One hidden turn or mirror swaps the rows below in pairs. Which row is each named row swapped with?
gaf: [  9.4  17.8  -5.8  -0.1   7.5  27.0  15.6  -2.7  12.4  -7.1 -19.0  15.7
 -31.1  10.3  -7.9  -4.3   2.1   1.7  -0.2   2.8  -4.0]
Zeli: [  9.4   6.4   5.4 -11.7  -4.8  15.3   7.0  17.8 -17.1  -6.2 -10.7 -15.2
 -24.9 -30.4   2.5  -1.5  -4.2  -4.5   7.7  -4.3  -7.1]
Toz: [  5.0  -5.3  -9.8  -7.4  14.0  26.2   0.8   6.7  -2.8   4.4   1.4  -8.6
 -14.9  -4.1   9.0   5.5  -1.7 -32.9   5.2  -2.0  16.6]
buz: [  0.3   5.6  -0.4  -1.4 -17.0  18.4  -0.7  -5.8  -7.2  -0.4   6.7   7.0
 -28.9  -5.5  19.9   6.9 -26.6 -11.9   5.1 -12.9   2.5]
disaf: [  3.2   5.4   0.1  -5.6  14.4  14.4   2.9   8.3   7.8   0.4  -6.4   5.1
   1.7  -3.9 -15.2   3.4 -20.4 -11.4   2.2 -27.2   3.9]
gal: [  2.2   5.0 -11.1 -15.1  -7.4  21.9   0.9   9.7   5.0   9.5  -7.6  16.7
 -22.8  -5.5   1.0  28.7  -5.4   4.9  -0.4   2.7   4.1]
pim: [ 18.0  -2.2  -6.9 -10.9   5.3  26.7  -5.7  -8.1  16.0  -7.1  -9.0   7.8
 -19.7 -10.4 -14.9   1.1 -29.6  -8.9  -6.6  14.4 -11.7]
mog: [  1.3   7.1   7.2   1.6 -22.5  21.6   0.3  -6.6   0.6   2.1 -21.5  -3.9
 -13.2  -7.4 -13.4  -2.3  -8.9  21.9  -0.1  13.3  -0.5]
bopiv: [ -0.8  13.7 -23.0   2.1   0.1   9.8  14.0  -6.8  27.8   7.4  -2.4   8.7
 -12.2   4.4 -11.2   4.0  -7.8   0.1   1.9   4.3   2.5]
Fiv: [  1.9   7.5   8.6  -6.4   9.5  15.6   0.8  -1.6   4.7   1.2  15.3  -2.8
 -29.6  -2.7   3.4  -7.4  -6.0  13.3   5.8  31.5   8.4]
Pap: [  5.2   1.7 -11.6  -1.8  -7.6  17.3   2.9   7.0   6.3  -1.2  -0.1  -0.9
 -25.1  -4.1  14.4  -2.8 -21.4 -19.2   1.6 -21.8  17.7]
mem: [  8.1   5.2  -1.7  -4.8  -8.6  11.3   0.1   6.1   5.3   3.6  -6.5  15.3
 -22.8  -1.3  20.3   7.1 -17.7   6.4   1.9 -20.0   4.4]
Zed: [  6.8   4.8 -13.3  -6.0  26.5  11.6   6.1  -3.4   7.6   0.9  -7.9 -12.4
 -31.7 -13.5 -13.1  -1.0 -24.9  14.0   5.5   9.6  -1.3]
dakos: [  8.0   2.7  -5.7   1.1  -4.7  15.8   1.0  -4.0  -3.2   5.7  -5.1  -2.8
 -12.1 -12.4 -18.9  -2.8  20.3  13.2   7.3  19.2  -2.1]
kiv: [ -5.6  17.5  -4.9   6.9  10.3  24.2   2.6   5.6   3.5  -1.6   1.3   0.2
 -28.4 -26.5  -9.2  21.7 -13.3   3.7  12.1  12.2 -11.2]
sazom: [ -0.4   9.0  23.1   2.6  -2.9  26.6  -2.5   0.5 -13.1   8.4 -12.7 -21.1
 -17.1 -12.2   1.1   5.5  -6.6 -17.8  -1.2  10.5  12.1]
neta: [ 13.6  -1.2  -6.6  -6.4  14.3  23.0  -1.2   9.6  -0.7  -0.1  -2.2 -14.8
 -14.0  -0.1 -26.0   6.2  14.2 -17.0   0.8   0.9  10.7]
Fak: [  7.1   8.7   4.7  -4.4  -6.6  23.4   1.3   5.6  12.0   8.7 -10.0 -20.9
 -14.7 -29.2  -3.6  12.0 -25.9 -22.3   5.3   7.2   6.5]
tabim: [  5.8  -6.6   7.3  -2.2  -9.3  16.2   1.3 -13.5   4.3   5.7  -4.8  -0.5
 -11.9  -6.6  -0.4  15.9   5.2  -2.1   2.1  32.4   5.6]
vuz: [  3.0   2.2   4.1  -8.2  -1.0  12.0   6.2 -11.1   5.7  14.1 -10.6  -6.2
  -6.8 -18.6 -24.7 -18.6  -9.4   1.9  11.3 -16.8   1.6]
lemin: [  3.2  10.1 -17.1 -13.6  27.1  11.6   7.2  -8.9   9.8   4.8 -12.2  -9.1
 -25.1 -11.4  11.3   0.6  -1.6  -9.2  -0.6  -2.2   9.9]
bar: [  7.6   5.7   1.9  -0.8 -13.5  11.4   2.3  -2.6  10.7   0.5   4.4  -7.0
 -49.2 -11.1  -8.1 -17.1  -5.1  12.3   6.8  11.7   2.3]
Sur: [ 11.7   4.1   5.6  -3.5   8.2   9.8   0.5  -1.7   0.1  -2.2  11.2 -12.0
  -6.0  -5.8 -17.0  -6.0   2.7 -18.6  -3.9  26.8   3.7]
bage: [  1.7   8.6 -10.4  -3.3   0.3  13.1   2.1   6.0  10.5  -2.1 -10.1  -6.7
 -39.3 -14.9 -14.1   2.7 -15.0 -12.9   8.3 -26.5   9.7]
Fon: [ -0.2   9.9  -3.8 -13.0  14.1  30.9  -7.0   4.6  12.9  12.4  -9.6  17.9
 -28.0   5.2 -10.5   5.1  -8.9   9.7   4.2  -4.6  -7.1]
lekev: [  4.8  -5.5 -12.4 -13.9   3.2  22.9  -3.3   8.4   5.2   8.6   1.9   1.1
 -36.6 -16.1  -6.2  10.2 -33.3   3.5   0.3 -13.9  -4.6]
mebi: [ 16.9   7.4  14.8 -15.5  -3.2  12.1  -6.1  21.5   1.7   1.1  -7.5 -10.3
 -30.2 -29.7  -6.2   1.7 -11.5  -3.5   8.6  -6.0   4.3]
siz: [  3.8   5.1  23.2   3.9  -5.9  17.2   8.9  -1.7  -8.8   3.8 -16.7  14.0
 -16.7   0.0 -10.3  -2.4 -13.9   3.2  -3.5  16.3  19.8]
melo: [  3.9   1.0  -1.1  -7.5  18.9  14.0  -1.6  -6.3   6.4   1.5  -4.2 -14.4
 -10.3  -0.3  11.8   0.7 -37.5 -11.6  -6.8  -0.5   2.0]
Boro: [  6.4  -1.3 -15.4  -2.6  11.2  20.1  -1.0   2.3   0.6  -6.5  -6.4  10.1
 -22.5 -14.8  -1.9  -0.7   4.1   2.0   4.7  33.2  16.8]
gori: [  4.7   3.3  -2.6   6.2  -1.9  16.5   6.6  -4.5  26.6  11.0 -21.2   6.8
 -30.2   0.4 -24.9  -1.6 -13.3  -5.8  13.5   4.8  -6.9]
Gepaz: [  5.5   3.2 -26.9  -3.1 -21.2   6.6  -0.3   4.8  -3.0   0.4  -5.4   0.9
 -13.6  -7.4  -3.4  -3.2 -20.4 -18.9   5.5   1.5 -13.0]
Sed: [ -6.7  15.2   6.0  -0.1  12.1  15.5   7.8   7.9  -6.3  -3.0 -19.4 -17.5
 -25.9  -8.8   3.1 -17.1  -2.2 -19.7  10.5  -2.8  -9.9]
Dad: [  1.2   7.9 -11.5  -2.1   0.4  19.2   0.8   9.6  -0.4  -4.0   9.4  11.6
   0.8  -2.0  -2.5  -3.0 -11.5  -8.1   4.3  30.8   4.3]
sesid: [ 14.4  -7.3  -7.8   7.1  14.7  10.6   4.5  25.3  -7.0  12.3   6.5  -8.6
 -21.5 -11.3   2.4  -0.7 -17.1  -6.2  12.7  -4.8  13.2]
dobe: [ 10.2  -7.7  21.0  -5.7  13.5  14.9  -1.9  10.5 -22.0   7.8  -8.8  -8.3
 -14.9   0.4 -12.6 -11.2 -11.3  -4.4   3.3  -5.6   1.4]
rones: [  9.2   6.6 -10.8   7.2   7.4  12.7   0.2  15.7 -18.9   2.5  -5.3  -5.7
 -30.3  10.2   1.1  -8.2   9.9  -9.8   7.5   4.8  -3.2]
Neze: [ -0.3   3.8  11.6   6.3  -2.4  21.1  -7.0  -2.2  20.5  -8.4  10.9   6.9
 -28.9   2.7  -4.9   0.5   8.7  -1.0   1.0  -7.9  15.2]
Besib: [ -2.5   9.4   7.6  10.2   4.1  21.3   1.6 -12.9  -1.5  16.0 -30.1  -2.6
 -34.4  -3.3  -7.4  -1.7   5.2 -15.5   0.9   0.8   6.0]
lurom: [ -3.0  -1.9  -1.0  -7.9   7.1  16.5  -0.4   0.5  11.0   2.4  -2.0  -0.1
 -22.3  -7.9 -13.0  -2.8 -24.7 -40.0   2.8  -6.6  -9.6]
sunes: [ -0.8  21.0   5.0  -4.5  -3.6  15.9  -9.5  22.6   3.6  -0.8 -11.3 -17.9
 -35.9 -19.3  -2.6   9.8   0.4  -0.7   0.9  10.6   8.0]
zenud: [  3.9   1.4   4.5  -1.5 -16.8  28.0   3.3   0.2  -7.7   5.1  10.5   0.6
   7.5   1.9 -10.4   5.0 -15.7  -6.5   3.7  -2.8  -6.2]
Naget: [ -1.1   1.2  20.3  -7.3 -13.1   8.1   0.8  13.3  -6.0   0.3   2.0 -11.9
 -32.4  -3.6  11.0   0.6  -8.8  12.7  -8.5   1.6  10.0]
viti: [ 27.0   1.8   2.6  -5.0  -2.1  12.2   1.3  13.0  -2.7   0.3   3.1 -12.2
 -32.8 -26.3   3.2  -4.4 -11.6  12.8  10.7   2.7   0.9]
tok: [  2.4  -5.8   3.7  -1.7   4.2  13.6  -4.3   1.5  -8.7  -2.7  -3.7   8.2
 -16.7  21.7   1.1   7.0   3.8  10.7  -7.9  -0.9   8.4]
pum: [  0.2   6.1   1.3  -1.9 -13.2   9.0  -2.7   6.8 -15.8 -11.7   3.0 -14.8
 -23.7 -12.1  11.1  17.4  -1.3  -9.5  -0.9   6.3   5.1]
modur: [  1.2   3.1   7.1  -7.6   9.0  14.7   2.0  -2.2   1.4  -3.4 -12.4 -10.6
 -20.9  -9.0  21.4  -3.5  -3.4   3.1  -5.5 -20.9 -13.9]
nisib: [ 10.2  -6.5 -10.5 -12.6  -9.9  11.8  12.6  -2.2  20.4  -0.8   6.1  11.9
 -10.7  -5.1 -21.5   7.2 -22.5   0.1  -2.3  11.5   5.2]
las: [  7.8   0.4  -4.2  -5.8  16.7  15.4   3.7   1.9   5.4   3.0   6.6  -9.3
  -7.4 -12.3 -11.7  -0.3 -18.8   7.0  -2.6  33.5   5.7]
pil: [  5.3   5.6   8.9  11.8   3.1  15.8  -3.6  -4.8 -12.4  -9.9   7.6 -23.8
  -3.6 -14.6   1.7 -10.7 -13.9  -0.9   3.9   6.9   0.6]
num: [ -3.9   3.3   6.1  -0.5   5.2  23.6   0.1  -7.1   4.8   5.9 -12.6  12.3
 -11.9  16.2 -15.2 -11.3  -6.4   9.0  -6.3  -9.1  -4.6]
Bozem: [ 16.3  10.7   2.7 -13.1 -14.1  12.0  13.5  -2.7   0.0   8.0 -17.2 -14.9
 -13.4 -19.3  -5.7  -1.5   4.1  -5.4   0.6  -4.8  22.1]
kevu: [  5.8  -2.6   4.5  -0.2   3.1  30.6   9.8 -10.9  19.7  18.9 -13.1  12.3
 -16.3  -3.6 -17.2 -13.0 -11.8  -0.5  14.4  -2.0   3.4]
deg: [-22.4  17.5 -11.5   8.1   7.7   9.4   9.0 -13.7  -1.7  -6.2 -12.1 -10.2
 -19.0  -2.9   0.8  -3.7  -9.8 -11.6   3.0   4.6  -3.0]
tul: [-10.3  17.8  -5.7   6.6   9.4  25.3  -1.2 -14.4   4.7  11.9 -22.8   3.8
  -7.5   2.2 -16.6  -3.0 -15.2 -12.0   0.8  -5.2  -2.5]
temil: [ -5.3   2.2 -11.9  -6.5  -4.0  19.2   2.7  -8.2   0.8  -0.3  11.7  11.4
 -42.9  -6.6  -1.6   6.9  -6.2 -17.3   2.8 -13.1   4.3]
Kibe: [ 8.0  1.5  8.3 -2.6 -4.1 19.1  1.5  4.8 10.0  3.8 -2.7  1.4 -0.7 -3.3
  4.7  3.1 -5.3  0.5  4.4 35.8 -8.1]
godu: [ 11.9   0.1  -7.9  -4.1  11.0   7.6   2.0   5.4   9.5   2.4  -2.8  -3.5
 -28.8  -5.5  -3.8   9.4  -3.1 -32.2  -3.0  24.2  -5.1]
gad: [ -5.9  -4.6  18.2   0.8 -22.3  15.3   1.2  -2.8  -6.0   3.3  -3.1   5.0
 -17.9  -4.2  -6.3  -5.3  -8.4 -27.0   5.0 -11.5  -5.4]
gim: [  6.2  18.2   5.0  -9.8   5.6  35.1   9.0 -13.4  11.8   3.8 -15.4   5.3
 -13.2  -6.7 -17.7 -20.1  -0.5   3.1   2.6  -4.3   2.8]
Setug: [ -4.3  10.1  10.0  -8.7  -3.4  13.7   1.9  -1.9  18.9   3.2  -4.8 -12.7
  -0.9 -23.5 -16.2 -14.9 -22.2   2.3   6.3  -0.3   5.1]
siguz: [  6.6   5.5  -5.3   0.6 -13.5  11.9   1.3   4.4   0.5   4.6   6.9 -12.5
  11.5   3.2   3.9   8.9 -17.7  -6.0   1.4  13.7  -3.3]

Toz swaps with Sed
Neze swaps with kiv
pum swaps with bage
pim swaps with siz
lekev swaps with Naget
tul swaps with Sur
num swaps with las
siguz swaps with vuz
zenud swaps with Setug
gori swaps with tabim
melo swaps with dobe
modur swaps with sesid
kevu swaps with Kibe
Dad swaps with gim

